Named turns come first, each shown by rows before and after it. Which turns, in which order, take the first row of each pair that follows to the second? Write the first one first, as in the answered first pair.
J (before |-> after):
[ 1.06 -1.51 -0.16 -0.17  1.09 -0.24  1.77  1.71  1.81  0.27 -2.71 -0.16
 -0.70 -0.19 -0.46 -1.54 -0.06 -0.97 -0.52 -1.34 -0.43 -1.29  0.84 -1.23
  0.13 -0.28  0.44  1.45  0.21  0.97  2.34 -1.80  0.99  2.46] |-> [ 0.47 -1.26 -0.16  0.02  1.19 -0.14  1.94  1.71  1.94  0.39 -2.48 -0.07
 -0.33 -0.53  0.09 -1.47 -0.31 -0.68 -0.79 -1.24 -0.31 -1.27  0.86 -1.39
  0.18 -0.16  0.65  1.38  0.34  1.21  2.40 -1.85  1.21  2.20]
[-0.66 -0.67  0.28  0.21  0.61 -0.55 -0.49  1.51 -1.02 -1.55 -1.00  0.74
 -2.24 -0.04  1.88 -0.20  0.11 -0.56  1.11 -0.54 -0.72  0.05 -0.08  1.28
  0.06 -0.23  0.91  0.48  0.93 -1.23  0.68 -0.13  0.08  0.95] |-> [-0.89  0.66 -0.88  0.27  0.92  0.15 -0.23  2.05 -1.12 -0.31 -1.47  0.12
 -1.47  1.45  0.69  0.01 -0.16 -1.08 -0.49 -0.09 -0.57 -0.19  1.40  0.58
 -0.16  0.27 -0.40  0.72  0.99 -2.29  0.10 -0.47 -0.19  1.24]
[-0.36 -0.89  0.47  0.16  1.18 -2.58 -1.26  0.96 -1.01  1.56  0.66  1.31
 -0.58  0.47  0.07 -2.08  0.35  0.43  0.59 -0.65 -3.43  0.97 -1.00  1.81
 -0.17  0.01 -0.98  1.58 -0.65  0.93  0.65  0.24 -1.59 -0.17] |-> [-1.50  0.80 -0.38  0.16  1.96 -1.65 -0.64  1.46 -0.59  2.92  1.16  0.77
  0.62  1.13 -0.16 -1.86 -0.20  0.29 -1.26 -0.43 -2.97  0.31  0.57  0.52
  0.32  0.19 -1.95  1.78 -0.34  0.38 -0.23 -0.08 -1.08 -0.19]
[-1.09  1.60 -0.38 -0.05 -0.51 -1.47  0.53  0.59 -1.58  2.40 -0.62 -1.37
 -0.75 -0.52 -2.68  1.13  1.80 -1.44 -0.77  0.33 -1.00 -0.82  0.35 -1.24
 -0.78  2.29 -1.33  1.20  0.34 -1.00 -1.41  0.82  0.29 -0.10] |-> [-2.92  1.28  0.64 -0.25 -0.66 -1.05  0.99 -0.33  0.20  2.30  0.79 -0.53
  0.75 -2.69  1.20  1.19  0.73  0.58 -0.52  0.09 -0.06 -0.99 -0.64 -1.98
  0.60  0.80  0.47  1.15  1.10  0.36 -1.66  0.72  2.52 -1.16]
S (before |-> after):
[-0.83 -0.35 -0.05  0.00 -0.49 -1.23 -0.44  0.02 -0.34 -1.31 -0.43  0.80
 -2.03 -0.95 -1.89 -0.20  0.43 -1.26  1.44 -0.53 -0.35 -0.15 -1.12  2.82
 -0.65 -1.14  0.47  0.05 -0.87  0.78  0.18 -0.01  0.26 -0.04] |-> [-1.40 -0.36 -0.18 -0.07 -0.03 -0.89 -0.26  0.09 -0.04 -1.22 -0.84  1.02
 -2.12 -1.17 -1.44 -0.60  0.10 -1.21  1.53 -0.61  0.12 -0.05 -0.73  2.46
 -0.14 -1.24  0.56 -0.05 -0.83  1.05 -0.23  0.08  0.83  0.15]
[-1.09  1.36  0.87 -0.16  0.81 -0.71 -0.13  0.12 -0.92  0.15  1.16  0.96
  0.94  0.44 -0.11 -0.32  0.69 -0.81 -0.61 -1.07 -1.12  0.02  0.37  0.83
  0.39 -0.76 -0.72  0.19  0.85 -0.43  0.16 -1.09  0.18  0.56] |-> [-0.72  1.34  0.67 -0.26  0.54 -0.55 -0.17 -0.10 -1.05  0.17  1.34  0.95
  0.85  0.67 -0.85 -0.23  0.88 -1.14 -0.65 -0.95 -1.44 -0.09  0.31  1.02
  0.29 -0.89 -0.67  0.10  0.98 -0.52  0.06 -1.02  0.00  0.49]
[-0.14 -0.20 -0.91  0.22 -0.45  0.52 -0.27 -0.62  0.81 -0.05 -1.21 -0.74
 -0.81 -1.14 -1.65  1.25  0.06  0.25  0.46  0.20  1.51 -0.60 -0.41 -0.73
 -0.47  0.13  0.09 -0.25 -1.16  0.38 -0.24 -0.18  0.03 -0.29] |-> [-1.03 -0.61 -0.53  0.23  0.21  0.15 -0.01 -0.01  1.28 -0.18 -1.03 -0.27
 -0.45 -1.71  0.35  1.02 -0.17  0.72  0.59 -0.21  1.67 -0.48 -0.39 -1.06
  0.49 -0.54  0.84 -0.33 -0.74  0.64 -0.34 -0.13  0.65 -0.38]
W (before |-> after):
[ 2.01  2.55  1.20 -0.33 -1.38  0.62 -0.48 -1.20  1.16  1.11  0.90 -0.66
  1.79 -0.86 -6.01 -0.11  0.40 -0.12 -1.60 -0.36  0.39 -0.95 -0.89 -0.03
 -1.91  1.95 -1.45  0.35 -0.32 -2.53  0.48 -0.81 -1.05  1.55] |-> [ 0.75  1.39  1.60 -0.65 -2.08  0.34 -0.72 -2.05  1.72  0.10 -0.09 -0.07
 -0.27 -4.02 -5.84  0.21  0.08 -0.17  0.74 -0.52  1.68 -1.00 -2.59  0.56
 -1.22  0.91  0.41 -0.88 -1.15 -0.34 -0.31 -0.74  0.70  1.19]
[-1.64  1.03 -0.38 -0.97  0.96  0.95 -0.51  0.46  1.22  1.26 -0.86  0.34
  3.32 -0.25  3.67 -0.64 -0.52  1.41 -1.95  0.85  0.12 -0.81  0.43 -2.52
  2.10  0.62  1.22 -0.73  1.79  0.06 -0.40 -0.63 -0.17 -0.16] |-> [-1.93  1.04 -0.60 -0.84  0.82  1.24 -0.60  0.06  1.55  1.30 -1.27  0.45
  2.91 -0.97  3.13 -0.36 -0.76  1.29 -1.54  0.87  0.57 -0.81  0.25 -2.52
  2.16  0.29  1.42 -1.01  1.41  0.53 -0.55 -0.57  0.34 -0.46]
[ 0.29  1.15 -1.11 -1.83  0.16 -2.37 -0.80  1.71  0.26  0.09 -0.77  1.05
 -0.52  3.11 -0.51  0.63  0.18 -1.82 -2.03  3.31 -0.06  0.76  0.36 -0.24
 -0.05  1.83 -0.23 -0.63  0.05 -1.26 -0.55 -1.80  0.86  0.78] |-> [-0.49  1.29 -1.26 -2.10 -0.59 -1.69 -0.63  1.06  1.04 -0.10 -1.53  0.86
 -1.49  1.33 -1.09  1.38 -0.60 -2.18 -0.85  3.33  0.80  0.32 -0.08 -0.43
  0.07  1.52  0.29 -1.47 -0.44 -0.17 -1.11 -1.70  1.82  0.57]
N (before |-> after):
[-1.45 -1.39  0.25  1.93  0.93 -0.80  0.40  2.69  0.17  0.45  0.08  0.08
  0.28  0.87  0.35 -1.67  0.68 -2.01  0.59 -0.92 -0.75 -0.70 -0.45  0.28
  0.06 -0.59 -1.63  2.05 -1.73  0.74 -0.13 -0.13 -1.53  0.53] |-> [-0.35 -2.08  0.90  1.65  0.79 -0.90  0.11  2.62 -0.14 -0.60 -0.29  0.37
  0.13  1.21  1.64 -1.38  0.74 -1.17  1.09 -0.61 -0.96 -0.62 -1.13 -0.07
 -0.45 -0.17 -0.86  1.84 -1.57  0.83  0.68  0.32 -2.08  0.74]
[ 0.68 -2.22  1.26 -0.21 -0.57 -0.57 -1.07  0.27  1.68 -1.20 -0.92 -0.30
 -2.57 -1.68  0.30 -0.03  0.59  2.10  0.86  0.98 -0.89 -0.63 -0.50  0.87
  1.50 -1.30  2.70 -2.31 -0.69  0.99  0.61  0.79 -0.98  0.70] |-> [-2.21 -0.87  0.64  0.78 -0.06 -0.13 -0.36  0.62  2.63  0.47  0.22 -0.17
 -0.93 -2.43 -0.41 -0.21 -0.20  1.52 -0.04  0.26 -0.46 -0.58 -0.17  1.63
  2.92 -2.49  1.73 -2.04 -0.41  1.06 -1.42 -0.06  0.98  0.13]
[ 6.29 -0.43  1.04 -0.17 -0.76  0.81 -0.23 -0.42 -2.09 -1.96  0.09 -0.42
 -0.51  2.23  2.28  0.55  1.18  1.62 -0.20  2.03 -0.89 -0.01  0.15 -3.53
 -2.22  1.13  0.72  0.92 -0.25 -0.77  2.92 -0.08 -2.09  1.35] |-> [ 0.08  2.25  0.59  1.47 -0.05  2.16  0.89 -0.71  0.89  1.23  3.72  0.13
  4.75  0.22  3.25 -0.01 -1.24  1.96 -2.28  0.31  0.17  0.11  0.44 -1.55
  1.15 -2.63  0.25  1.84  0.99  0.06 -0.34 -1.69  3.02 -0.87]
Then:
Each pair is 2 to 4 turns apart.
[ 0.34 -1.35  0.16 -0.82  0.86 -1.82  0.72  3.04 -1.25  0.31 -1.25 -1.47
 -0.85  2.05  2.48 -0.79 -1.26  0.06 -0.39  1.72  1.31 -1.60  1.66 -2.26
  1.02  0.84  0.26  1.72  0.29  0.17  0.78  1.02 -0.45  1.09] |-> [ 0.95 -1.98  0.42 -0.66  0.64 -2.36  0.56  2.71 -1.51 -0.21 -1.29 -1.39
 -1.63  2.07  2.18 -0.96 -0.80 -0.01  0.52  1.50  1.16 -1.30  1.04 -1.55
  0.67  0.71  0.63  1.50 -0.11  0.41  1.15  1.06 -1.07  0.83]
J, J
[-1.98  0.21 -0.72  0.54  1.61 -0.39  0.44  2.38 -1.37 -0.39 -1.53  0.85
 -1.74  1.31  1.11 -1.95  0.67 -1.46 -1.33 -0.87  0.20  1.19  2.19  0.72
  2.10 -0.78 -0.61  0.37  1.06 -0.13  0.39 -0.58 -0.70  0.66] |-> [-1.74  1.08 -1.06  0.53  1.48  0.40  0.76  2.06 -0.95  0.61 -0.71  0.51
 -0.04  2.29  1.61 -1.53  0.00 -0.76 -2.41 -0.32  0.22  0.63  2.84 -0.54
  1.88 -0.66 -1.17  0.58  1.38 -0.47  0.01 -0.77 -0.55  0.73]
J, W
[ 0.72  0.71  0.30  0.35 -0.12  0.21 -0.51 -0.50  0.05  0.41  1.43 -0.11
  2.44  0.85  0.53  1.43 -0.08  1.33 -1.57  0.57 -1.05 -0.28  1.35 -2.08
 -1.28  0.66 -0.71  0.46  0.69 -1.69  0.53  0.22 -0.65 -0.16] |-> [ 1.16  0.78 -0.17  0.19  0.02  0.07 -0.86 -0.36 -0.53  0.47  0.66 -0.17
  1.35  1.42 -0.69  1.39  0.22  0.73 -1.45  0.86 -1.22 -0.15  1.71 -1.72
 -1.33  1.15 -1.13  0.36  0.47 -2.00  0.70  0.18 -1.19  0.44]
N, N
[ 0.62 -0.15 -1.79 -0.84 -0.37  1.78  1.12 -3.11  0.89  0.19  1.47 -1.98
  0.81  0.81 -2.34  1.56  0.11 -0.50 -0.31  1.37  1.18 -1.80  0.81 -2.27
 -1.03  0.35 -0.94 -0.60 -0.74 -1.23  1.33  1.15  0.58  1.41] |-> [-0.09  0.25 -1.81 -0.91 -0.21  2.22  0.88 -3.23  1.50  0.68  2.41 -1.68
  1.83  0.39 -1.69  1.64 -0.32 -0.09 -0.53  1.01  1.12 -1.85  0.75 -2.37
 -0.28 -0.01 -0.70 -0.32 -0.48 -1.16  1.08  0.90  1.40  1.04]
N, N
[ 0.43  2.48 -1.48 -0.70 -0.86  2.80  0.01 -1.71  1.94  1.80  1.10 -1.95
  2.47  0.92 -2.18  2.52 -1.05  0.36 -1.68  1.59  1.04 -1.56  1.17 -3.08
 -1.24  1.73 -1.38 -1.11  0.31 -1.16 -1.35  0.19  0.07 -0.09] |-> [ 1.21  1.62 -0.71 -1.35 -1.33  2.61  0.05 -2.21  2.24  0.98  1.93 -1.63
  3.26  0.43 -0.20  2.80 -1.15  1.64 -1.15  1.71  0.76 -1.60  0.40 -3.56
 -1.28  1.60 -0.12 -1.15  0.20 -0.55 -0.76  0.23  0.20 -0.33]
N, N
[-1.16 -1.45  1.72  1.16  0.28 -1.94 -1.16  1.33 -0.72 -0.14  1.49  0.63
  1.42 -0.32  4.52 -0.87  0.38  1.18 -1.10 -1.69 -1.04  0.99  0.47  1.49
  1.72 -1.49  0.85  0.93  1.43  1.70  1.51  0.68  0.25 -2.17] |-> [-0.74 -0.19  0.45  0.49  0.99 -0.76 -0.70  2.15 -0.44  0.67  1.00  0.08
  2.13  1.21  5.01 -0.32 -0.23  1.41 -2.62 -0.32 -0.91 -0.26  2.47 -1.34
  1.48 -0.21 -0.03  0.90  1.80  0.59  1.47  0.75 -0.48 -1.28]
J, J, N, J
[ 0.07 -2.76  2.16  0.64 -0.81 -1.83 -0.72  0.43  0.78 -1.28  2.81  1.90
  1.74  1.38 -0.22 -0.75  1.75  0.17 -0.13 -1.44 -2.26  2.12 -2.04  3.08
 -0.03 -0.57  0.66 -0.14 -0.12  0.23  2.12 -0.60 -0.66 -1.27] |-> [ 1.61 -1.66  1.39  0.34 -0.54 -1.27 -0.76  0.67 -0.09 -0.71  2.57  0.95
  2.04  3.82 -1.26 -0.10  1.84 -0.14 -1.33 -0.28 -2.63  1.30 -0.54  1.30
 -1.18  1.05 -0.65 -0.01  0.11 -1.19  2.31 -0.36 -2.28 -0.48]
J, N
[-0.38 -0.58  0.70  1.32 -0.34 -1.31 -0.58  0.12 -0.77 -0.14  0.18  0.15
  0.74  0.34  0.68 -1.05 -0.50  0.55 -0.44 -0.92 -1.75  0.65 -0.43  1.75
 -0.93 -0.60  0.40  0.42 -0.03  0.22  0.78 -0.05  0.43 -0.53] |-> [ 0.21 -0.81  0.66  1.06 -0.30 -1.30 -0.92  0.09 -1.02 -0.51 -0.24 -0.08
 -0.27  0.89  0.01 -1.10 -0.15  0.06 -0.17 -0.62 -1.82  0.47 -0.45  1.52
 -1.40  0.02  0.12  0.31 -0.29 -0.22  0.90  0.33 -0.34 -0.18]
N, N
[ 0.54  1.70 -0.98 -1.19  0.20  1.70 -0.04  0.43 -0.18  0.87  0.74 -0.76
  0.17  2.39 -1.35  0.56 -1.43  0.81 -0.41  1.16  0.49 -1.69  1.15 -2.57
 -1.29  2.03 -2.16 -0.14  0.21 -2.38 -0.74 -0.01 -0.84  0.98] |-> [-0.75  2.20 -0.55 -0.79  0.16  2.03  0.04  0.02  0.70  1.23  2.03 -0.33
  2.24  1.55  0.31  0.66 -2.08  1.80 -0.79  0.48  0.41 -1.69  0.84 -2.33
 -0.25  0.91 -1.40  0.51  0.61 -2.09 -1.08 -0.42  0.47  0.09]
N, N
[ 0.06 -1.01  0.67  0.27  0.52 -0.75  0.19  1.04  0.33 -0.89  0.56  0.27
  1.52  0.73  4.12 -0.79 -0.40  1.76 -0.86 -0.67 -0.02  0.23  0.01 -0.18
  1.19 -0.77  1.19  0.44  0.73  0.22  0.73 -0.16  0.52 -0.05] |-> [-0.68 -0.98  0.81  0.76  0.08 -1.10 -0.12  0.87  0.30 -0.38  1.54  0.40
  1.96  0.84  2.31 -1.08 -0.05  1.28 -0.79 -1.29 -0.62  1.03 -0.72  1.82
  0.98 -1.59  0.40  0.92  0.74  0.10  0.35 -0.64  0.75 -0.59]
J, N
